One vector is turned by the same rotation once a step. Each row is the vector after some number of steps, and that number follows the row.
The counts run from 0 to 364.
[175 168  99 137 131 107 120 145 127 128  99 187 108 158 159 184 115  93
 110 143 114  71 127 184 137 129 141  96 137 148 139 113 124 117 131 176
 152 133 123 160 123 142 143 111  80 114  90 149 149 108 104 200 121  92
 105 117 127 133 115 123 137 150 110 130 122 137 156 162  92] : 210
[145 135 104  92 162  77  94  95 112 153 111 155 155 124 161 113 134  93
 166 135 134 104 101 135 141 133 102 126 138 136  86 117  93 103  94  79
 134 122 154 123 117 192 134  99 179 146 127 117 148 161  93 163 125 122
 174 106 142 114 113 170 107 147 123 124 122 158 144 146 135] : 218
[169 128 134 142 140 159 109 136 105 158 150 123 142 117 110  98  72 111
 151 120 145 146 145  93 154 114 127  82 125  93  64 138 176  97 157 131
 128 125 101 149 100  99 143 154 130 105 166 112 148 124 140 148 111 123
 145 161 147 139 124 113  54 152 171 145  95 142 120 148 101] : 363
[132  80 157 151 133 165 101 108 109 181 168 148  99 165 146 126 146 113
 134 150 152 132 156 125 133 127 111  80 159 130  96 123 118 111 185 122
 162 155 116 140 139 123 131 152 169 124 132 104  86 111 163  58 119 108
 108 153 113 146 107  90  87 120  92 175 150 127  88 142 139] : 194
[142 154 144 156 165 139 161 149  73 139 114 125 100 157 141 131 178 169
 150 118 102 121 173 151 134 144 108 134 185 121 118 159 107 168 106 145
 141 113 125 180  86 127 108 108 147  96 134 156 124 169  98 107 163  77
 140 139 135 147 134 119  88 170 182 145 122 147 119 139 108] : 296
[124 134 112  79 115  98 151 106 108 132 137 156 137 138 165 158 106 134
 159 153 122 150 135 210  98 124  96  88 155 100 151 121 151 138 130 110
 113 108  74  98 171  91 155 114  80 119 118 150 155 104 145 148 132  86
 110 139 126 136 110 145 211 113 128 133 102 134 159 142 111] : 347
[119 112 116 108 105  93 100 102  87 146 119 197 127 128 163 149 115 148
 143 117 150 134  95 112  88 125 149 113  90 124 138 136 136 126 118 111
 130 139 120 122 138 160 108  94 194 117 131 102  88  75 141 126 106 125
  89 127 125 142 100 177 172  59  93 129 115 137 137  95  79] : 236
[138 163 126 141 164 144 157 168  72 128 132 140 145 163 156 151 188 161
 150 124  95 110 162 135 153 152  98 108 185 118 132 133 120 168  83 154
 140  92 127 157 100 130 125 120 146  96 112 152 126 143 106 133 166  94
 129 155 170 127 114 128 111 158 195 136 137 146 111 136 101] : 297
[102 134 139 143 129 133 161 154  91 162 106 182  94 131 115 124 171  94
 138 143 129 104 126 101 131 134 132 135 157 108 113 151 127 105 108 161
 178 176 118 124 104 103 136 101 166 120 111 140 107 140 110  96  94 116
 157 143 165 123 151 134  92 155 159 135 109 187 129 186 155] : 88
[155 115  95 112 140 104  86 141  86 100 120 179  96 113 171 177 129  69
 136 138 126 127 128 126 150 113  98  89 156 124  94 112 131 142 142 116
 158 109 131 135 148 172 181 110 103 103  70 135 129  85 136 123 129 114
 119 164 123 115 123 111 134 102 109 134 159 174 110 167 123] : 118
[ 81 123 137 155 139 163 139 102  56 180 138 146 116 163 119 144 143 139
 121 182 126 132 156 123 119 133 130 138 116 139 159 152  85 116 132  90
 138 145 103 147  97 128  66  92 221 115 132 118 137 104 158  96 151 110
 151 108 123 157 122 131 144 102 110 149 104 156 115 112  98] : 199
[140 116 125 137 164 156 146 212  83 114 105 150 128 135 150 120 144 139
 144 146 114  80 134 141  99 120 156 166 149  98 119 163  91 153 124 101
 120 160 126 137 106 162 141 106 143  77 114 119 125 116 123  86 107  75
  92 165 105 123 108 127 176 102 187 130 119 141 137 117 174] : 18
[196 112 159 128 126 121  87  77  98 131 142 141 137 140 124 154  68  80
 114 131 139 125  85 124  98 102 122  64 113 151  93 123  96 100 141 115
 105 130 148 101 140  94 138 165 158 116 124 132 155 112 152 123 105  89
 130 119 137 117  71 124 117 138 135 187 117 157 143 136  98] : 6
[164  59 153 168 180 180 118 144  92 147 128 135 128 133 131 125 128 155
 130 155 141  99 142 130  74 102 110 136 147  98 114 152  53 143 106  77
 127 106 123 171 116 129 130 138 150 116 116 122 123 103 139  97 128  98
 190 107 125 129  77 114 145 145 159 162 116 173 132 153 126] : 291
[124 132 182 163 164  86 170  97 103 125 148  95 125 115 104 118 124 112
 157 134 116  83 157 113 127 153 113 143 179 105 117 113 178 144 159 131
 108 147  94 125 104 115 125  90 164  83 168 144 160 135 100 106 144 106
 117 144 127 123 142  94 142 152 147 171 130 158 123 172  86] : 128
[154  93 123 137 172 178 117 149  90 196 122 144 151 152 107 105 148 172
 159 148 136 125 136 115 103 108 107 128 132 117 106 158  50 120  98  84
 128 121 132 166 118 133 127 135 168 129 123 119 137 115 131 128 126 101
 197  99 133 137  73 140 121 135 159 141 103 148 137 134 134] : 292
[142 147 102 138 155 128 136 145  65  93 125 169 132 124 162 124 119 104
 165 152 158  97 147  92 116 112 128 117 163 160 113 153  83  94 136  94
 103 139 119 156 113 166 115 123 208 118 142 112 137 103  94 165 132 137
 155 117 164 132 126 137 109 119 165 143  92 169 128  98  93] : 12
[157 109 138 115 108  74 144 109 134 122  98 167 110 129 189 120  69 152
 137 114 150 105  86 178  56 123 144 104 129 109 110 135 117 142 131 125
  96 137 114 133 153 110 135 135 106 146 170 127 105 146 131 125 104  97
  90 117 116 165  89 158 169 133 148 137 100 118 175 114 125] : 141
[159  37 137 195 170 160  96 138 122 118 144 140 122 132 132 117 120 142
 142 157 155  84 137 122  99 108 119 131 159 105 103 146  64 157 120 105
 125  83 119 163 120 143 170 138  92 119 151 114  98  84 121 112 140 126
 173 114 120 134  99 105 123 150 156 156 109 158 126 144 108] : 290
[161 128 141 146 147  92  89  94 121 102 141 136 126 110 165 119 124 111
 164 163 150 107 140 182 101 128 119  95 157 137  67  94 105 157 130  98
 113  96  89  94 138 154 168 124  98 129 154 121 139 132 121 169 134 122
 173  98  90 127  88 118 172 155 120 143 126 150 157 164  91] : 215
[147 142 132 117 155  99  88  90  92 146  90 129 169 136 170 125 118 100
 150 148 129 111 111 155 119 123  99 123 125 142  79 115  94 146 115  56
 116 111 147 124 122 174 118  96 179 154 125 123 142 167 120 148 125 109
 190  83 122 135  81 151 151 161 128 123 127 165 167 149 151] : 217
[154 144 178 146 165 158 122 120  98 121  93 169 106 176 143 150  78 150
 127 113 142 121 107 117 131 148 149  80  66 158 112 158 119 128 148 137
 168  99 166 178 126 152 151 133 164 106 103 115  84 135 152 133  97  98
 141 139 114 139  99  91  94 111 143 164 170  98  99 112 111] : 191
[129 151  63  51 179 146 123 156  91  94 165 171 131 119 108 171 153 136
 147 115 118 137 134 187 147 128 142 102 146 155 134 149  86  85 129  88
 168 135  91  96 113 158 164 111 114  96 116 114 154 122 122 148 138 129
 140 164 101 151 109 142 161 113 146 115 148 107 107 120 159] : 113
[130 104  75 135 196 158 104 130 122 113 124 140 145 122  92 129  78 163
 144 105 148 147 127 131 162 143 152 138 109 120  97 178 128 101 139  80
 175 115 118 189  95 180 157 114 154 113 151  94 135 110 139 141 108 145
 155 163  91 152 133 133  94  98 158 124 132 109  92  80 132] : 152
[130  80 104 139 172 130 106 147 102 153 189 126 177 127 108 123 163 165
 167 126  97  90 134 124 163 165 141 165 175 108 128 118 128 106 116  99
 118 137 107 113  87 181 137 113 157  88 157 103 156  90 128 107 126 126
  86 164 108  98 108 129 146  80  97 122 112 111  90  96 116] : 337
[139 118 134 205 142  99 132  92 153 168  99 133 127 168 102 140  48 100
  83 169 125  63 111 153 135 157 138 149 127  98 146 133 139 142 123 132
 140 113 118 184 106 152 141 105 102 145 123 109 147 134 121 130 110 129
 106 102 114 136 128 107 109 182 118 134 122 138 160 159 121] : 172
[152 129 118 136 152  89 111  81 127 123 133 138 127 149  99 211 118 152
 129 104 101 143 118 152 116 191 128 120 164 118 142 112  95 164  87 154
 172  95 146 134 129 118 149 150  79 132 135 154 130 155 125  92 153  97
 107 145 105 160 103 154 127 148 122 169 169 110 143 119 106] : 72
[159 135 122 124 177 150 172 130 109  51 167 140 113 143 145 170 140 121
 163 136 125 107 153 183 111 131 138 131 214 135 136 137  80 131 139 113
 106 122 111 127 128 108 154 159  94  94 143 133 137 140 109  94 151  82
  71 164 105 163 140 125 128 135 166 169 107 126 133  99 140] : 110
[172 128 109 171 134 130  75 143 111 118 116 170 122 148 145 170  77 103
 108 180 129 116 136 110 137 132 183  87 125 194 116 144  97 104 114 112
 146 110 113 167 138 173 158 136 131 139 101  73 126 100 139 164 106 162
 139 107 117 143 111 101 122 120 145 138 110 143 149 103  89] : 285
[133 142  95 148  92  95 154 152 104 122  98 161 130 123 166 121  54  95
 115 127 125  91 101 147 149 137 157 143 106  86 135 126 175 107 126 139
 133 125 120 136 116 152 123  93 110  87 142 134 156 127 137 171  85 128
  96 152 155 107 147 156 124 139 156 109  71 138 125 143  75] : 135
[118  85  76 144 123 150 120 131 121 161 154 171 122 121 160 105 146 188
 137 138 125 159 150 170 108 144 137 139 151  91 150 136 122 134 104 112
 155  96  72 122 114 145 115 120  69 101 189 118  98 103 141 115 158 134
 136 144 113 158 123 168 153 123 123  97  83 113 111 103  95] : 65
[131 149 119 128 139  39 123  66 101  71  95 151  86  97 155 183  80 107
 137 120 148 134 130 144 103 163 122 119 177 155 126 129 138 157 127 128
 146 103 114 132 147 141 152  93 134 145 156 165 149 148 114 136 140 143
 134 138 116 154 167 135 159 141 138 135 153 162 149 136 102] : 352
[132  80 116  86 111  93 112 134 102 187 158 172 113 133 180 136 152 136
 144 122 124 105 129 168 105 136  83  84 187 117 132 104 152 149 140 132
 123 134  89 112 165 140 145 120 121 123 147 126 131  87 155 109 137 101
  87 151 112 125  83 128 171 108  73 122 154 123 122 158 116] : 26
[ 83 154 110 122 135 117 130 136  90 194 105 186  89 140 142 158 165 135
 164 164  92 167 182 116 108 127 117  83 137 129 158 145 166 153 111 148
 148 145  66 150 136 123 135 104 150 138 101 124 113  99 114 161 126 118
 147 119 127 151 132 132 150 100 125 104 132 155 154 148 108] : 162
[120 148 124 128 114 109 149 133 127 159 101 133 125 118 129  91  82 111
 107 130 117  98 130 169 133 144 173 172 104  96 113 130 171 118 147 108
 149 174  89 114  79 156  91  65 136  99 168 111 164 173 126 115 109 104
  97 161  95 134 137 148 135 150 145  93  85 132 134 144 137] : 133
[131 134 136 162 172 137 159 149 105 154 119 145  80 145 144 121 178 156
 165 144 122 107 182 152 118 140 125 144 204 119 100 167 118 154 132 140
 152 142 107 191  91 136 123 126 140 117 142 139 123 166  91 109 154  89
 161 134 120 153 141 110  93 159 155 134 103 129 130 147 150] : 295
[159 105 110 176 129 137  60 128 108 139 109 133 104 143 146 166  89  73
  95 183 118 122 143 112 127 122 170  94 164 187 102 134  81 100 132 114
 147 143 127 187 133 154 152 138 157 160 101  85 150 111 164 109  91 158
 145 104 119 156 109  95 110 127 149 146 103 155 143 117 136] : 286
[107 121 141 107 127  79 126  71 102 162 125 129 128 125 139 120 123 185
 156 108 132 146 127 183 102 152 108 116 122 109 127 111 144 185 166 107
 141 111  88 131 116 156 108  87 146 119 189 143 139 135 140 136 160  98
 138 131  83 126  81 130 183 107  66 114 156 102 128 132  77] : 28
[133 145 109 143 131 136 128 148  69 112 134 133 134 146 109 181 153 127
 118 140  87 106 132 132 129 154 153 167 147  87 168 134  90 145  65 138
 142 130 149 113  76 107  99 116 121  67 105 145 151 109 131  92 156  63
  77 150 138 143 125 153 152 120 148 162 118 177 124 129  82] : 204
[131 155 122  93 174 151 184 157 113 114 131 171 136 151 144 102 109 150
 175  88 153 104 107 154 162 129 132 119  78  85  99 157 160 108 157 130
 143 142 115 119  98 147 149 101 126  81 142 119 103 159 103 149  93  99
 111 186 130 126 139 161  93 135 167 130 127  97  90 131 143] : 227
[181  96 120 129 159 112 125 105 129 150 168 129 170 125  68 157  87 130
 111 134  88  92 119 116 101 122 137 141 166 119 147 115  76  95 131 107
 119 195 112 142 107 119 105 154 172 118 151 111 165 108 125  84 142  95
  81 144 119 151 107 131 168 122 129 157 129 122 151 103 123] : 243
[173 108  97 102 166 124 119 101 142 154 168 131 180 132  37 146  89 144
 130 118 110 106 114 134 122 116 158 142 145 124 152 127  80  74 128 117
 144 176  89 140  92 135 118 133 159 104 164 110 185  96 109 132 143 125
 104 148 106 156  98 136 152 125 135 141 128 104 140  99 107] : 244
[121 152 127 127 155 144 147 185  60 144 157 157 130 143 157 138 213 150
 158 156  92 100 160 134 149 167 109 119 196 118 147 126 128 133  78 158
 123 102  99 105 113 128 154 128 140  91 116 127 126 117 120 120 142  99
 121 163 150 106 123 127 134 140 153 132 137 138  91 147 119] : 298
